Z: rows in 3 groups, each row roughly a mix of its group's directions:
Z (95 x 10):
[[ 20  11   1  -3 -25  21   2 -17  38   4]
 [-10  -3   5  -9   9  -8  16  36  14 -36]
 [ 14  34   2  10 -11  21  21   8  13  26]
 [ 11  20  14   7 -12  26 -14  -5  12  37]
 [ -4  32  -1   9 -18  27 -15 -12  14 -25]
 [ 15  -1  23   6  14 -10  21  35  -9  23]
 [ 31  42  10   4  -8  -7  21   2   4   4]
 [ 14 -21   5  11  13 -18  10  13 -42   0]
 [ -2  19 -10   7 -17  24 -25 -35   3 -10]
 [ 29  26  16   2 -16 -11  29   0 -19   0]
 [-18   0 -29 -22  -6  18  -7 -32  10 -15]
 [ 34 -21  16  10 -13 -15   4  17 -28  -1]
 [  2  39  -6  -2   6  30  16  -5  25  -6]
 [ 40   4   2  16  -5  12  19  23  -5  21]
 [ 28  21  15  15  -4  17  11   0 -15 -32]
 [ 25 -12  18  25   8  11   0  16 -10  34]
 [-11  12 -13   2  -6  21   8  -3   1 -49]
 [  8  38  21  15   6 -14  20  16   6 -16]
 [-31 -27 -19 -25   2 -18  -3 -10 -12 -12]
 [ -2  13 -16  22   7  36 -18 -20 -16 -11]
 [ 13  36   2   1 -13  25  -2 -17  24 -15]
 [ 19  -2  20  22  10 -20  16  33 -16  -2]
 [ 34  12  15  27  -2   5   3  22   7  25]
 [ 22  35   8  12  -4  24  -5  -7 -11 -27]
 [ 36  27  13  15  -6  -4  12   0 -22 -16]
 [  6   7  -8  -4  -8  16 -22 -44  -8  20]
 [ 11   8  -6   9  21  19  26  13 -24  29]
 [  2 -33   1  -2  16 -17  -7  -6 -16  37]
 [-31 -26 -11 -18  11   1  -4 -18 -17 -23]
 [-12  -6   6  -2  12   5 -12  -4  13  52]
 [-24 -37  -8 -20  -1  -2  -6  14 -15 -22]
 [-18   1 -21  -2  -4  23 -26 -29   7 -22]
 [-26  -7 -33 -19 -10   8  -2 -25  14 -15]
 [ 37   3   6   6 -20 -31  13  13 -14  -9]
 [ 21  39   6  17  -8  23   3  -4 -10 -18]
 [ -6  -9  -3 -11 -10 -30  -4  -8 -34 -30]
 [ -7   4 -21  -2   2  27 -23 -35  -6 -17]
 [-25 -33  -8 -10   8 -22 -14   0 -27  -2]
 [ -1  33  -3   2  -2  29 -22 -21   3 -23]
 [-10 -37  -2  -7   5 -26  -5  -7 -32  -9]
 [-23 -12 -13 -20  -4 -17 -12 -15 -32 -21]
 [  3  -1 -22   0 -14  -9  31   8 -15 -36]
 [ -1  11  -3  -9 -38  -4 -13 -30  -2 -25]
 [ 20  21  11  -9  -4  -1  17  44   7  -6]
 [ 25  32  10  14  -6  27   6  -3  25   3]
 [-37 -24 -12  -6  27 -14  -1   9  13  -7]
 [ 18 -27  20   1  21 -29 -14  -1 -22   4]
 [ 15  27   2  12  -3   9  17   6  14  41]
 [-14 -34   0  -8  34 -22 -14  -2 -10  -1]
 [ 16 -18  12  16   5 -13 -12  -1  -3  45]
 [ 23  35   4  18  -4  14  20   9 -15 -20]
 [ 14 -25  13   0  20 -28  12  21 -18  16]
 [-28 -15 -14  -2   1   8 -28  -9  16 -31]
 [ 34  31   0   6 -25   5   9   8   3 -20]
 [ 22  25 -16  -2 -18  29   4  -2  23 -15]
 [-37  -3 -20 -16   6   5  -8 -15  11 -30]
 [ 14  -1   8  30  18   0   2  40  15   8]
 [-25 -24 -11 -16   8 -13  -6  11  11  36]
 [ -6  24  -6  -4 -22  24 -20 -28  17 -14]
 [ 42   4  -9  13 -13  19   7  23 -10  12]
 [-28   0 -11  -6  15   8 -16 -20  10 -37]
 [  5 -17   5  -9  25  -6  20  40 -12  13]
 [ 34  25  15  13  -5  -2   6  31  13   5]
 [ 38  26  21  10 -17  -9  -6  12   5  -9]
 [-23  16 -13  -1  17  -4 -12 -40  19  -2]
 [  4  17  12 -21 -14  18 -26 -29  16  14]
 [-20  16  -9 -31 -28 -21   4 -12  -2 -17]
 [  1 -27  10 -10  -7   5 -10  20 -22 -37]
 [ 16 -23  23  17   9  19 -19  30  -8  -2]
 [ 24  33   6  -5 -32  18   1 -16   7   3]
 [-17  14 -18   8  -5  21   5  11  32  30]
 [ -2   3  -1  17  16  30 -35 -15  10 -18]
 [  5 -18   2  -9  -9 -18  -3 -18 -47  -6]
 [ 15 -11  13  22  14  -7   3  29 -21  28]
 [ 15  -9  24   4 -29  -9 -25 -18 -15  20]
 [ -9 -18   8   3  -1 -12   1   8   6  51]
 [-19   3  -6 -21 -12   0 -12 -37   8 -28]
 [-26  -4 -25 -24 -12 -12  14 -10  -6 -29]
 [-10  20   1   4   9  10  13  17  45  13]
 [  0  -4  11 -26 -11 -19  -9 -23 -22 -32]
 [  9  38   0  -3 -20  12  -2 -14  21 -26]
 [-19 -39  -8  -1  29  -3 -13   5  -9  18]
 [  7  16  15   7   7 -29  34  26 -10   0]
 [-16  10  -1   3   8  20  27  34  12  23]
 [-32 -12  -6 -21  37   5   7   6   2  15]
 [ 13   5  -2   0 -23  22 -30 -29  12 -16]
 [  2  20 -22  -3  13  33  16  -5 -15 -26]
 [-21 -20  -7 -22  12 -17  30  -3 -12  21]
 [-16 -30   4 -13   9 -10 -10   1   9  41]
 [-18  12 -18  20 -36  -2  -5 -17  19 -12]
 [ 28  26  13  16  -5  16  12   1  -9 -31]
 [ 12   3  14 -19 -16  -5 -27 -35   8  18]
 [ 28  25  24  11 -16   3  11   5  -6  29]
 [-24 -13   0  -2 -11   0 -39 -15  24 -14]
 [ -8  15  -9 -34 -21 -30  13 -19  -3   2]]
which group is each row in? (one row of each group first):
[ -1  16  -7 -12   2  29 -21 -23   3 -33]  J
[ 13  -1  11  30  20  16 -12  14  16  31]  Y
[  9   0   2  18  12  12 -16 -14  15 -44]  D

[  1  30  -8  24 -11  28  -8 -10  -2 -26]  J
[ 14  18  12  -5  -3  -9  20  25   4 -40]  J
[-24 -34  -7 -16   9 -17 -17 -13 -12 -19]  Y
[-12  -9 -22 -24 -23 -23   8 -24  16 -12]  J
[ -3 -24  26  28  31  -5 -13   3   6  11]  D
[-11 -32 -17  11  26   2 -22 -11 -21 -12]  J
[ 35  10  14   6 -11 -16  20   7 -14  27]  Y
[ 23  14  14   1 -16 -14  22   1  -5  39]  J
[-14 -18 -10  -9  -2   4 -17 -26   5  41]  J
